Each row has a name. Each question is about the rows just above it. Places in a row count from 1.

[121 125 157 118  73 135 108 122  72 106  83 147 147 137 157 127 193 110
 119 154 140 121 124 141 107 116  60 146 119 175 139 198  29 122 154 113
  87 133  85 208 133 107 104 110 128 136  55 137 195 144 154 111 131 138
 176 140] -> dukob
[108 132 156 112 142 148 111 119 115 166 139 160 118 155  79 131  96 100
 132 113 142 115 144 130 115  86  97 157 113  80 129  20 150 144  82 130
 146 103 176  90 128 125 106 189 128 125 154 125 114 186 113 135 126  93
 100 149] -> kirib
[141 114  75 157 176 113 142 136 194 108 156 104 125 131 124 137 103 166
 127 129 110 147 139 128 160 155 195 105 142 138 149 136 194 113 133 137
 139 124 124  82 119 150 171 121 132 128 147 104  70  82 117 129 125 151
 110 117] -> fov
[110 119 165 120  99 147  95 116  84 121  92 168 142 166 118 133 171 100
 117 149 146 116 147 144 109  90  48 167 110 151 157 125  60 125 118 119
  94 105 113 172 129 111 103 157 131 133  67 122 166 176 140 111 132 121
 155 160] -> Fibas
One entry of fov was changed: [141 114  75 157 176 113 142 136 194 108 156 104 125 131 124 137 103 166
 127 129 110 147 139 128 160 155 195 105 142 138 149 136 194 113 133 137
 139 124 124  82 119 150 171 121 132 128 147 104  70  82 117 129 125 151
 110 118]. Where, and from what?  56, [117]
Changed dukob: [121 125 157 118  73 134 108 122  72 106  83 147 147 137 157 127 193 110
 119 154 140 121 124 141 107 116  60 146 119 175 139 198  29 122 154 113
  87 133  85 208 133 107 104 110 128 136  55 137 195 144 154 111 131 138
 176 140]. Place and old value:  6, [135]
Where does [110 119 165 120  99 147  95 116  84 121  92 168 142 166 118 133 171 100
 117 149 146 116 147 144 109  90  48 167 110 151 157 125  60 125 118 119
  94 105 113 171 129 111 103 157 131 133  67 122 166 176 140 111 132 121
 155 160] differ from Fibas, and what was there?  40, [172]
One entry of dukob was changed: [121 125 157 118  73 135 108 122  72 106  83 147 147 137 157 127 193 110
 119 154 140 121 124 141 107 116  60 146 119 175 139 198  29 122 154 113
  87 133  85 208 133 107 104 110 128 136  55 137 194 144 154 111 131 138
 176 140]. Where, and from what?  49, [195]

[167 205 232 131 208  26 184 221 117  94 125  78 168  70 108 164 152  72
 199 160 220  24 111  94 169  70  85 125  91 159 210 106 107  49 126 135
 177 232  78 107 106  85  50 130  47 125 158 130] = Fibas
[183 146 199 191  87  96  54 217 170 188  78 179 108 171 102 104 183  61
 121 158 156  52 217 125  94 232 171  20 127  95 170 104 138  69 127  89
 232 240 200 144 163  48 203 208 112 100  55  24] = kirib
[184 169 225  78 109 127 183  77 189 169  64 132 133 172 218  86 121 159
 176 147 171 159 191 156 147 176  52 102 133  96 233 198 167 140  97  32
 160 251 212 115  93 151 192  79 102 155 161 122] = nolak
One entry of Fibas was changed: [167 205 232 131 208  25 184 221 117  94 125  78 168  70 108 164 152  72
 199 160 220  24 111  94 169  70  85 125  91 159 210 106 107  49 126 135
 177 232  78 107 106  85  50 130  47 125 158 130]. Where, and from what?  6, [26]
Changed Fibas: [167 205 232 131 208  26 184 221 117  94 125  78 168  70 108 164 152  72
 199 160 219  24 111  94 169  70  85 125  91 159 210 106 107  49 126 135
 177 232  78 107 106  85  50 130  47 125 158 130]. Place and old value:  21, [220]
Changed Fibas: [167 205 232 131 208  26 184 221 117  94 125  78 168  70 108 164 152  72
 199 160 220  24 111  94 169  70  85 125  91 159 210 106 108  49 126 135
 177 232  78 107 106  85  50 130  47 125 158 130]. Place and old value:  33, [107]
Where does [184 169 225  78 108 127 183  77 189 169  64 132 133 172 218  86 121 159
 176 147 171 159 191 156 147 176  52 102 133  96 233 198 167 140  97  32
 160 251 212 115  93 151 192  79 102 155 161 122] differ from nolak, and what was there?  5, [109]

[145 202 109 143 151 157 147 116 149 140 106 125 149 154 121 136 118 141
 118 116 151 153 151 141 135 131 115  98  98 106 155 130 124]  kirib
[139 154 108 117 148 149 145 109 120 129 107 137 133 149 126 113 109 125
 138 114 123 151 126 126 152 137 110 148 147 107 150 141 109]  kasan
[104 126 142 129 111 109 108 137 123 145 138 123  94 112 126 182 146 151
 124 133 117 110 109 150 117 125 135 117 118 139 112 122 191]  Tuza
[138 153 137 166 143 148 141 142 179 119 136 120 161 145 130 124 144 123
 105 140 177 141 173 123 120 123 141  52  59 134 147 122 114]  dabet
[117 131 143 121 120 124 118 220 117 119 140 130 112 122 164 108 158 118
 122 216 116 118 114 118 129 127 225 112 114 140 123 129  94]  fov
[107 162 133  89 123 129 118 155  76 147 131 125  82 125 136 154 139 152
 117 150  74 119  74 153 128 124 158  99 100 133 127 126 159]  Sipal
[136 118 139 162 109 113 117 107 167 134 143 106 162 104 108 143 131 137
 110 107 168 105 168 137  79 111 102  99  99 139 105 101 146]  lako
[132 126 117 128 119 118 123  75 129 151 119 122 131 116 103 153 104 151
 133  82 130 118 130 151 113 125  72 150 146 119 116 120 167]  zirom
[122  76 126 107 123 111 127 137 105 101 127 154 113 121 149  88 123  94
 168 142 104 128 106  94 161 144 140 220 217 128 118 152  85]  dukob
[138 114 138 157 134 134 137 133 172  99 141 125 165 131 130 101 135  99
 120 133 169 131 169  98 122 125 133 105 108 138 132 125 100]  nolak
[135 126 132 151 114 116 119  82 155 143 135 106 151 111  93 161 122 147
 114  82 154 111 154 147  79 114  74 107 106 132 111 101 176]  finu
Where does [132 126 117 128 119 118 123  75 129 151 119 122 131 116 103 153 104 151
 133  82 130 118 130 151 113 125  71 150 146 119 116 120 167] differ from zirom, and what was there?  27, [72]
Changed zirom: [132 125 117 128 119 118 123  75 129 151 119 122 131 116 103 153 104 151
 133  82 130 118 130 151 113 125  72 150 146 119 116 120 167]. Place and old value:  2, [126]
Changed zirom: [132 126 117 128 119 118 123  75 129 151 119 122 131 116 103 153 104 151
 133  82 130 118 130 151 113 124  72 150 146 119 116 120 167]. Place and old value:  26, [125]
Where does [132 126 117 128 119 118 123  75 129 151 119 122 131 117 103 153 104 151
 133  82 130 118 130 151 113 125  72 150 146 119 116 120 167] differ from zirom, and what was there?  14, [116]
Changed fov: [117 131 143 121 120 124 118 220 117 119 140 130 112 122 164 108 158 118
 122 216 116 119 114 118 129 127 225 112 114 140 123 129  94]. Place and old value:  22, [118]
Changed nolak: [138 114 138 157 134 134 137 133 172  99 141 125 166 131 130 101 135  99
 120 133 169 131 169  98 122 125 133 105 108 138 132 125 100]. Place and old value:  13, [165]
One entry of Tuza was changed: [104 126 142 129 111 109 108 137 123 145 138 123  94 112 126 182 146 151
 124 133 117 110 109 150 117 125 135 117 118 140 112 122 191]. Where, and from what?  30, [139]

[115 105 121 130 169 154 149 101 152 116 113 112 148 109 117 160  60  64
 147 123 115] : kasan
[ 87 191 102  81 161 124 153  93  68 204 103 202 153  46 100  59  63  64
 136 104  80] : lako
[111 136 163 102 187 123 172  88  98 142 154 141 172 124 122  99  20  25
 113 168 119] : fov
Changed fov: [111 136 163 102 187 123 172  88  98 142 154 141 172 124 122  99  19  25
 113 168 119]. Place and old value:  17, [20]
Changed fov: [111 136 163 102 187 123 172  88  98 142 154 141 172 124 122  99  20  25
 113 168 120]. Place and old value:  21, [119]

[206 123 197 103 109  74 144 117  99] = zirom
[237  81 145 166  87 151 109  82 174] = nolak
[237  81 145 166 129 151 109  82 174] = kirib
Where does [237  81 146 166 129 151 109  82 174] differ from kirib, and what was there?  3, [145]
Changed nolak: [237  82 145 166  87 151 109  82 174]. Place and old value:  2, [81]
Where does [237  81 145 167 129 151 109  82 174] differ from kirib, and what was there?  4, [166]
Changed zirom: [206 124 197 103 109  74 144 117  99]. Place and old value:  2, [123]
Changed kirib: [237  81 144 166 129 151 109  82 174]. Place and old value:  3, [145]

[ 17 165 159 114  64  91  89  19  63 159 224 150  30 160 148  99 158 170
 150 121 182 213 160  62 160  90 112 158 224  90  27  39] -> lako
[ 81  95 105  12  89 180 176  63 152 237 185 114 140  63 113 168 108 105
 117 135 125 115  82 154  98 176  13 230 186 162  64  85] -> kasan
[140 185 131 190 140  65  66 150  84  65 106 158  86 219 112 113 128 175
 159  94 127 178 201  80 191  68 186  71 105 115 150 144] -> fov
Where does [140 185 131 190 140  65  66 150  84  65 106 158  86 219 112 113 128 175
 159  94 127 178 201  79 191  68 186  71 105 115 150 144] differ from fov, and what was there?  24, [80]
Changed fov: [140 185 130 190 140  65  66 150  84  65 106 158  86 219 112 113 128 175
 159  94 127 178 201  80 191  68 186  71 105 115 150 144]. Place and old value:  3, [131]

[ 87 149 180 121 132 148 108 173 187 102 108  83 136  54  88 145 164  83] = dabet
[123 124 125 112 115 117 127 149 151 106 130 127 113 125 104 150 159 117] = fov
[ 84  78  46  79  82  77  94 112 122 172 112 151  82 177  40 202 220 171] = nolak
[113 103  79  92  83  59 110 130 143 113 114 152  73 162  56 179 215 137] = zirom
[100 136 148 131 139 162  97 115 138 186 114 105 163 112 128 149 117 134] = Tuza
[ 96  91  58  93  99  94  95  96 118 185 110 154  95 182  70 185 179 178] = Sipal
[114 121 121 105  94 104 119 141 156 101 121 129 103 125  81 162 186 116] = dukob
[106 127 144 138 148 168 103 117 130 190 107 102 154 105 121 140 114 135] = Fibas
[ 88 149 185 111 129 148 104 176 188 101 109  74 143  48  78 158 170  79] = kirib
[ 82 115 114  88  93 109  96 157 166 125 104 113 108 108  41 196 216 121] = finu
[100 149 192 150 162 192 100 140 162 167 110  76 177  58 121 140 110 100] = kasan
[ 97  91  68 106 108 108  91  88 101 205 116 147 122 167  89 179 167 180] = lako
Where does [ 87 149 180 121 132 148 108 173 187 102 108  83 135  54  88 145 164  83] differ from dabet, and what was there?  13, [136]
Where does [ 96  91  58  93  99  94  95  96 118 185 110 154  95 182  69 185 179 178] differ from Sipal, and what was there?  15, [70]

[131 129 141  99 109 119  92 151 111 147 112 112 159  98 129 142  96  91
 145 101 141 170 161 116 135 163 145 143 109 179 154 150 143 100 110 141
 154 141 140 154 104 155 103 125 135 102 107 112 149 159]  finu
[138 100 151 129 166 143 142 127 151 116 123 125 104 116 103 169 149 128
 113 133 169 139 154 138 178 132 118 158 134 124  94 106 128 106 119 115
 107 163 166 156 145 147 115  93 131 110 129 125 134 138]  kasan
[120 188  93 167  85 116 135 120 114 145 158 148 162 186 183  59 120 157
 161 151  61  96  84 139  50 106 144  76 142 118 185 164 140 189 160 148
 165  71  71  85 120  90 182 206 131 187 144 146 112 111]  Tuza
[150  83 171  97 199 169 164 156 161 123 126 152  93  85  86 210 180 149
  89 129 203 150 146 117 219 160 122 195 139 121  65  93 102 113 137 133
  79 196 184 148 177 164  93  59 135 102 159 155 160 124]  fov
[130 171 119  77  88 133 115 186  93 177 141 167 185 104 165 110 115 140
 145 104 100 148  88  80  90 179 167 128 117 167 180 173 110 175 165 190
 155 114  85  79 128 130 119 162 137 148 161 172 166 112]  Sipal
[131 123 132 189 146 122 138  87 155 105 131 103 110 173 127 125 132 124
 141 158 135 117 164 180 137  91 113 117 144 113 123 119 163 111 110  92
 137 127 153 170 123 126 159 139 131 134 105  98 101 154]  dukob
Changed dukob: [131 123 132 189 146 122 137  87 155 105 131 103 110 173 127 125 132 124
 141 158 135 117 164 180 137  91 113 117 144 113 123 119 163 111 110  92
 137 127 153 170 123 126 159 139 131 134 105  98 101 154]. Place and old value:  7, [138]
One entry of kasan was changed: [138 100 151 129 166 143 142 127 151 116 123 125 104 116 103 169 149 128
 113 133 169 139 154 138 178 132 118 158 134 124  94 106 128 106 119 115
 107 163 167 156 145 147 115  93 131 110 129 125 134 138]. Where, and from what?  39, [166]
Where does [130 171 119  77  88 133 115 186  93 177 141 167 185 104 165 110 115 140
 145 104 100 148  88  80  90 179 167 128 117 167 180 173 110 174 165 190
 155 114  85  79 128 130 119 162 137 148 161 172 166 112] differ from Sipal, and what was there?  34, [175]
Where does [131 123 132 189 146 122 138  87 155 105 131 103 110 173 127 125 132 124
 141 158 135 117 164 180 137  91 113 117 144 113 123 119 163 111 110  92
 137 127 153 169 123 126 159 139 131 134 105  98 101 154] differ from dukob, and what was there?  40, [170]

[172 225  48 121 139  94 139 188 191]  dukob
[126  68 191 139  99 149 140 104  92]  Sipal
[ 98 103 152 186  85 175 211 109 142]  zirom
[123 132 117 102 157 111  83 125 115]  kasan
Changed zirom: [ 98 103 152 185  85 175 211 109 142]. Place and old value:  4, [186]
Changed dukob: [171 225  48 121 139  94 139 188 191]. Place and old value:  1, [172]
Where does [ 98 103 152 186  85 176 211 109 142] differ from zirom, and what was there?  6, [175]
One entry of kasan was changed: [123 132 117 101 157 111  83 125 115]. Where, and from what?  4, [102]

